In the rows, 128 means zero.
D: rows in a few groups, each row roughly a mix of its group's directions:
D (111 x 11):
[[141 134 178 140 161 137 125  96 114 157 147]
 [ 99 131 147 132 153 140 108 167 170 154 131]
 [165 150 102  91  94 132 115 152 126 116 107]
 [136 144 160 142 129 153 107 174 129  99 100]
 [106  95 172 153 131 126 130 134 144  89 108]
 [136  81 130 145 139 122 145  82 124 139  95]
 [104 120 160 139  87 138  99 135 114 138  87]
 [105 126 182 111 149 118 111 148 135 159 107]
 [149  89 134 145 141 128 151  72 116 131 114]
 [104 175 123 117 110 127 110 177 138 115 140]
 [ 88 166 171 132 150 133 108 144 126 135 112]
 [ 90 140 179 125 140 156 134 128 134 132 162]
 [143 173  90 129 104 117  89 139 120 120 111]
 [117 128 175 120  90 123 108 118 107 143  91]
 [128 142 117 110 176 121 149  90 136 123 165]
 [136 110 152 119 124 140 140  84  99 160  94]
 [110  99 160 106 119 135 123 115 129 145  73]
 [107 119 177 143 136 159 117 140 133 103  91]
 [111 133 176 121 166 130 133 127 125 160 163]
 [118 177 151 132 108 136 124 154 125  90 153]
 [104 170 110  92 101 141 120 164 136 115 123]
 [143 128 147 102 108 147 153  84 131 123  86]
 [114 150 161 120  97 128 110 166 149  96 110]
 [ 98 122 121 112  89 151 143 152 157  95 106]
 [151 150  87 114 110 109 130 164 136  89 129]
 [140 116 128 143  73 135  91 117 113 146  99]
 [ 99 112 171 122 123 158 127 120 123 100  87]
 [113 167 149 121 121 134 122 120 142  74 158]
 [123 116 160 133 155 132 140  66 109 135 134]
 [142 135 113 124  74 153 126 117 127  80 124]
 [114 176 175 114 133 106 114 113 130 151 121]
 [150 119 141 170 137 121 152  79 116 133 153]
 [134 123 151 113  78 143 117 109 123 122  80]
 [ 97 137 176 129 164 147 127 143 140 117 158]
 [143 132 142 139 130 135 165  72 108 139 157]
 [112  97 133 171 164 111 140  95 117 145 135]
 [ 87 146 137 108 103 148 134 167 155 103 137]
 [148 139 113 137 100 128  94  89 106 152  95]
 [131 185 134 104 103 142 129 136 133  90 141]
 [148  99 117 126 137 134 134  81 103 172 117]
 [103 159 179 143 155 148 103 120 116 127 122]
 [121 120 165 110  81 114 113 125 114 142  88]
 [119  76 143 119 138 136 168 108 145 152 147]
 [133 157  77 112 113 113 111 104 134 151 156]
 [169 138  93 135 149  97 117 130 110 161 150]
 [123  95 135 128 170 149 149 123 124 100 170]
 [128  70 137 133 127 134 146  95 125 162 111]
 [102 152 122 116 113 127 136 162 158  77 118]
 [145  99  87 147 180 133 136 120 144 131 139]
 [137 148 102  99  67 133 147 126 130 118 115]
 [ 97 115 163 128 137 155 111 129 118 107  80]
 [121 131 157  95 108 147 135 118 141 120  71]
 [104 137 156 126 116 129  91 172 152 101 140]
 [156 122 117 136 132 117 115  62 113 149 122]
 [114 114 148  89  88 134 149 154 150 112 154]
 [ 95 110 182 121 131 160 133 123 143 119 103]
 [161 145 151 150 124 142 128  69 122 137 144]
 [118  72 123 137 154 124 140  88 134 134 105]
 [109 104 140 132 146 106 102 148 133 157  78]
 [113 138 165 108  73 127 120 151 114 111 112]
 [161 137 108 118 117 132 157 110 132 100 180]
 [148 127 109 131 170 112 132 161 141 141 174]
 [147 101  74 135 149 148 155 107 144 131 140]
 [129 130 175 138 130 161 105 119 121 105  85]
 [134  92  97 125 153 129 164 145 153 117 162]
 [112 103 169 133 146 136 161  88 127 148 146]
 [141 100 167 140 144 121 134  71 117 132 124]
 [136 159  95 121  89 126 117 158 119  97 103]
 [155 113  84 142 135 137 139  97 123 109 170]
 [ 79 111 158 156 154 124 148 126 136 126 157]
 [128 173 153 124 125 171 133  93 119 104 123]
 [148 141 161 126  96 110 114 100  95 125  92]
 [112 123  61 126 140 102 123 136 118 154 132]
 [153 102 105 115 145 115 134  95 122 179 116]
 [112 137  69 100 107 112 139 113 128 144 153]
 [135  73 148 146 142 114 152  93 127 131 109]
 [119 186 147 132 109 157 108 122 108 104 126]
 [ 96 142  95  92 114 128 135 165 151 141 148]
 [140 119 144 129  97 127 155  82 105  88 129]
 [132 106 146 127 148 152 166  85 137 137 161]
 [101  94 100 138 174 105 140 123 154 132 121]
 [146 127  67 102 112 113 134 121 100 137 114]
 [158 168 112 146 142 113 113 141 123 148 174]
 [160 121 114 131  69 140 105 146 118 137 106]
 [153 147 101 131 109 104 102 101 114 153  89]
 [148 102  94 133 117 106  87 142 126 140  88]
 [111 128 107  78 108 143 141 143 139 126  83]
 [113 127 136 128 107 129 128 161 162  71 112]
 [137 180 119 118 131 121 122 158 133  84 147]
 [ 94 167 128 124 130 102  99 166 138 154 126]
 [132 133 117 118 113 123 100 194 153 124 137]
 [130 106 137 103  89 144 127 118 128 129  71]
 [132 107 158 102 110 148 143  90 123 116  85]
 [108  80 152  94 130 158 129 114 133 111 103]
 [162 130 101 136 147 132 156 103 125 103 173]
 [166 140 119 143 122 114 118  84 107 170 137]
 [159 122 107 145 117 128 138  74 101 145 106]
 [114 136 174 126 112 158 125  77 132 112 124]
 [149 138  96 132  80 137 135 130 101  97 101]
 [ 98 129 150 127 149 131 141  64 114 128 119]
 [118  94 163 143 179 117 144 104 137 121 135]
 [134 113  98 114 142  80 121  94 119 153 152]
 [111  95 161 130 167 130 160 117 142 146 155]
 [161  99 123 134 143 135 156 108 128 101 175]
 [ 75 124 128 106 112 141 141 167 153 111 125]
 [ 87 122 179 131 154 150 135 106 132 146 139]
 [153 138  94 100 102 126 127 174 119 109 105]
 [141 171 113 130 134 122 107 144 123 137 186]
 [132 124  91 158 140 121 112 176 160 143 117]
 [ 95 117 167 107 133 145 138  76 128 141 132]
 [176 108 127 148 144 106 125  84 113 147 122]]

one row of each group, then the others: which group is each in?
[123 109  96  97  93 118 146 158 152 131  97] : <2>
[112 151 115 131 144 123  95 180 158 143 143] : <66>
[148 124 119 127 164 126 151  93 101 171 146] : <119>

[125 147 138 135 138  77 127 134 124 157 176] : <2>
[123 125  74 113 110 111 139  87 129 148 145] : <66>
[177 129 132 156 151 122 102 101 104 144 109] : <66>
[121 146 102 139  97 122 112 161 104 115  81] : <2>
[119  98 128 124  96 132 132 119 135 122  63] : <119>
[154 112 149 158  85 139 111  93 105 125 115] : <119>
[162 103 119 141 128 122 140 104 118 118 186] : <2>
[178 134 102 152 141 101 114 101 107 145 138] : <66>
[128 112  89 134 120 123 127 166 164  86 132] : <119>
[154  84  92 130 123 100 140 111 131 159 112] : <2>
[129 143 106 135 157 119 107 126 115 169 177] : <119>
